Each path below is one point turned by a fixed rotation once a step. After each direction that follows a path, write how fast that rotation turns it, in degrees a step (0 if it stays still).
Each turn is a multiple of 5 degrees from 10 to 175, or 0.
Each row of a path follows its step; steps can be skipped.
path 1
step 0: [-32  20  12  11 -15  -8 -43   8  35 -34  17   3 -14   0  21  -6  59  50
  11  45  33  -6 -28 -12  14 -64  31   1  -9  -6 -16  17 -15   3   4   6
   3  17  -3 -34  -4  24]
step 1: [ 20  19 -21  47  -6   0  -6   3  18  60   9 -25  -1   1 -22 -68 -26  28
  -7 -11  15 -18 -17 -39 -21  38 -28  -7   9 -13  12  26  -2   4 -20  26
   8 -58  -6   2  -4 -22]
step 2: [ 45  -3  -1 -11  -2  11 -32  35  43   8   0  44  -8 -31 -23  19  21  -3
  15 -15  44  26  20  13 -39   7  63  -2   5  41 -14   2  11 -13  -4 -21
 -19  11  17  21  -5  36]
step 6: [ 35  11   5   0  22  -1 -22 -14  16   3 -17  26 -15 -31  34 -26 -33  14
   9   8 -19 -24 -20  37   3  53  29 -32  47 -28  -5  -8  -7  -6  44  41
   8 -43  22  19  16  -2]
step 7: [ 11  32  44  22  -8  31  39   8  18  13 -39 -48  23 -35  12  -3  28 -29
   3   0  22 -17  30 -17  -8 -20  36   3  15  14  10 -23  27  18   5 -42
  11  33 -18  10 -12  51]
step 8: [-29 -12  -9  24 -14  36  29   0  -6 -24   8   9 -27 -22 -48  -6 -41  27
  -6  45 -29  31 -15   9  56  22   4 -23 -28 -12  -3  27  -3   4  24 -29
  22 -37  16  48  -2  -8]
step 9: [ -8   7  30  11  15 -25  -3  -2  -2 -25 -13  -3  18  28  -6  -9  32  28
 -23  24  43 -56  32  14   4 -11  44 -28  32  31  -7 -22 -30 -21  57  30
 -23 -14 -27   3  15   0]
step 10: [ 48 -22  -2  10   0  29  64  27   5   7 -15 -17   2 -30   8 -73 -28  -7
 -21 -14 -40  10 -17  -5 -36  -3  -6  -4 -20   1  17   4  28  -2  30 -18
  -5 -13 -39 -23 -22  -8]
step 11: [ 38  -2  10 -31  12   6  -9 -13  34 -42 -55  11 -20 -15 -36  38  14 -12
  -8  43  -7  -1   8  31  27  -4  26   8  22  11 -27 -13  43 -37  -7   5
  32 -25  25  43  -5  -9]
Speeds:
[  9  -9  -5 -13   1  -1  -5  -2  18   4   6   2   3  -4  -1 -16  -4  -6
 -15  -5  -7 -14  -7  -1  -7   3  -3  -3   2  12  -2   8  -8  -6   0  16
 -14   1  -6   1  -1   8]
85
[ -7  -1  -1  12  -7   8  -1 -16  11  -3   4   3  13   7  -8   1  -5  -9
  19   7   3   6   6   8  -1   2 -11  -6 -12   2  -5  -3  -5  -9  10  10
   5   5 -10  -4  -6  10]
80
[ 10 -15  -5   0  -1   3  -4   8   8 -15 -10   3   4   8   9  -6  -7  -3
  -2  -5  17   3   4   7  -3  -5 -18   0  -1  -3  -8 -15  -2  -3  -9 -12
  -7  -6   5   1   0  -9]
45
[-23   1  -3  14  -1   4   3   2  10  -6  -7   1   4  -2  -3  -4   7 -12
  -9  11   1   0  -9  -7   5   7   3   8   2  10   2   2  -5  -1 -23   4
   6  -5   1   6  -2 -11]
100
[  3  -1  13   8 -12   6   4   9   4  -5  19   6 -16   1  -3   0 -10  -4
   3   0  -8   1   4  -5  -5  -5   2  -9   5   8  12 -11  11  -7  -9  -1
  -4  14   3   2 -10  -7]
130
[ -4 -17 -10  15 -11   0   1   4  -4  15   1  -6   8   1  -7  -9  -8  -5
  -5   0 -15   3   1   2  -1  -1  -2   7   2 -18   4   1   2  13  10   2
  -7  -4  10   0  -9  -8]
160
path 2
step 1: [-29   0  39 -15 -11 -16 -35  -4  20  -2 -42  29   9   2  19  -2  14  32
  21  11  11   6  17  16 -17  41  25   6  24 -13   5  -4  23  -2 -19  12
  15   6  10 -49  54  15]
step 2: [ 23 -36  46 -16 -18  10  -7  25 -13  16  -7   0  25  24 -18 -24  33  17
  17 -23  11  -9  23 -19  30  27  44  16 -25 -10   0   9 -10  43   1 -39
  -4 -25 -11  -4  16  23]
step 6: [-19   3   5 -23   5  -3 -17  21 -35 -17  -1 -14   0  22   4  -9  58   4
  -8 -20  28 -16 -26   3  -5 -17  49   6 -11  -5  38 -29  26  27   1 -15
  30 -34  -4 -37  39   6]
step 7: [ 15  11  71 -10  -5  16  21   5  31   2   6 -16  43   1   8  22  15  -2
   8  31  25  -6  17  13  -8 -34   3   7 -21   2 -19  -1  19  39 -24  -8
  -6  -8  17 -36  43  -4]
step 8: [ 13 -27  28  43   0 -32  14  37  17 -17 -14  -1  -5 -28  19 -30  10  38
  22  42   8 -33  12 -28  31  -8  25 -12  -7 -20 -23  -8  -1 -16  24 -33
 -10   3   7  -9  27   4]
step 9: [  6  -3   6 -21 -16   8  27 -17   8   9   6  17  16  13  29 -16  38   5
  42   4 -23  35   6 -20   4  44   1  15  -1 -62 -34   1  18 -33  14 -11
 -27  -7  36  13  17   1]
step 10: [  2  -6  21 -40  -8 -17 -23 -17 -67 -26 -23 -16 -47  17  31 -25  41   3
  -6 -22  28  11  12 -12  -1  23  -8   4  23  -6 -37   3   3   2  17  -4
  26 -10   2 -15  21  15]
step 11: [ 18 -13  38  -8 -50 -14   3 -41  -9  -1  11 -29  28 -11 -16  15  11 -29
 -12 -25  11   8  -8  31  -9  12 -22  -2 -31 -18   5  -9   3  27  21 -13
   7 -36 -17 -38  45   8]
step 12: [-11  -9  25  16  17 -12   4  -5  17  -3 -40 -25   1   1  28   9 -26  39
 -17  15   8 -23   1   9  22 -18  35 -11  -6 -38   1 -31  30  38  38  22
   8 -31 -21 -36  21   8]
Speeds:
[ 16   4  11  -4 -10  11  -6  -1 -14  13   6 -15   3  -4  -5  -4   5   5
  -1  -3   3   3  -9  -4 -12  -4   7   2  10   0   7  12  -6   7 -11   2
  13  -1  -2  -5  -3   8]
85
[  3  16 -12   8 -10  -7   1  -4  -1  -1  -4   2   8  -8  -1  -4  -2  -2
  21  -5 -12  -1   1   1   9  -6  -1   3   7  12  -2  -3  -4  15   6 -11
   3  -3  -6   6   9  15]
120
[  1  -6  -4  -2   3 -12  -4  12  -9  -3   0 -15  -7  15   4 -11 -16   6
 -12   2   1  -3   3   0   8  -4   5  -1  13  -4   5  -4  10   9   1  -6
   3  16   4   9   8   5]
175
[  1 -12   8   0   6 -10  -5   8   8   6  -9   6  17   2  14  12   4   5
   7  -1   2   9  -5  -7   3  -8   1  -5  -7  -1  11   0 -17  10   2  -1
  12  12   6   3  -5  -4]
65
path 3
step 0: [-20  12  50  34 -33  -5  50  -3 -17  24 -19  25 -22  25  30 -16 -22 -15
 -12  30 -26 -36  14 -18  27   2 -29   6   1  11  -1 -20  19 -17  10 -28
 -10 -15  24  20  30   9]
step 1: [ -5 -26  22  40 -21  23  -8  27  29  10  17  32   0  10  16 -12 -14   5
  35  12   1 -29  40   1 -15  11  36 -22  30  18 -17 -28  20 -39 -16  32
 -29   1 -14  43  32  -8]
step 2: [ 19  13  43 -11 -18  13  30 -20 -25  -1  10  23  13  28   8  -7 -29 -42
 -25 -18 -26 -10   0 -22   2  34  54  -8  25 -28 -15  13  28  -8   5  17
 -35   5  34  13  23  -4]
step 5: [ 15 -44  35  17 -14 -17 -24  27   9  25  -3  37  15 -34   2 -37   9   6
 -15  -7 -21  12 -20  12  43  -8  20  39  25 -25 -20 -36  37  23  10  31
  -2  24   4  -1   1   6]
step 7: [  6 -17  27 -18  -9   0 -45  19  21  33  -2  10  11  28  36   0 -16  22
 -24  17  -4 -18   0  17  52  -4  18   8  49  11   4 -31   0 -22  11  -4
 -23   5  11   6 -52 -24]
step 8: [  3  -7  60  24  20  26 -12 -13  -6  24 -24 -19  26  10   3 -30 -17 -15
  14   8 -34 -26  20 -12  -3 -23  -7 -11  28 -28 -19  -1 -36   1  33  17
 -20  29   8 -17 -10 -56]
step 9: [ 38   7  29   9  31  17 -23 -16  14  22 -36 -18 -12 -43   3  11 -35  22
   3 -43   2 -17  20  -5  27 -13  40  -5  62  14   4  -8  13 -23 -22   5
 -11   3  12 -29 -18   2]
step 10: [ 30   0   6 -30   4  28 -30  12  -5  18  14   3  11 -38 -20  -7 -14  10
   1 -29   5  -1  -4 -42 -16  10  -2   6  24 -37 -21   6 -55 -28  49  19
 -21   1  45 -17 -20  -5]
step 11: [ 32  -3   3   7 -21  -9  17  -2 -22  30   1 -30 -11 -53  -6  -4 -27  15
  -6 -22  -4   5 -11 -17  36 -16 -44   9  46 -29  27 -40 -17  23  -9 -25
 -27   0   8  -8 -30   1]
Speeds:
[-16   5   5   0  10 -12   1  11 -12  -1  -8  -1   3  11   8  12  -4   8
  12   9 -11  -3  -3 -10   0   7   9  -3   8   4   4  -6   0  -2   2   2
   5  -1  -6  15  -1 -15]
55
[  9  14  -3  -7   1  -3   5 -11   7   3  -3  -2  -5  -1 -12   0   0  20
   6 -12  -8  11  -2  -7  -6  13   6   5   5 -12  -9  -5  -6   8  -4  10
   5 -12   0  -7   7  -3]
55
[ -6  -3  -4  -1  -3   3   4   4 -12  -5   7   9  -3   8   0   0  -3  -1
  12  -9  15   9 -13 -15  10   1   0  -2   1  -5   5   2  -2  12  -8  12
 -15  11 -11  -2   1  12]
40
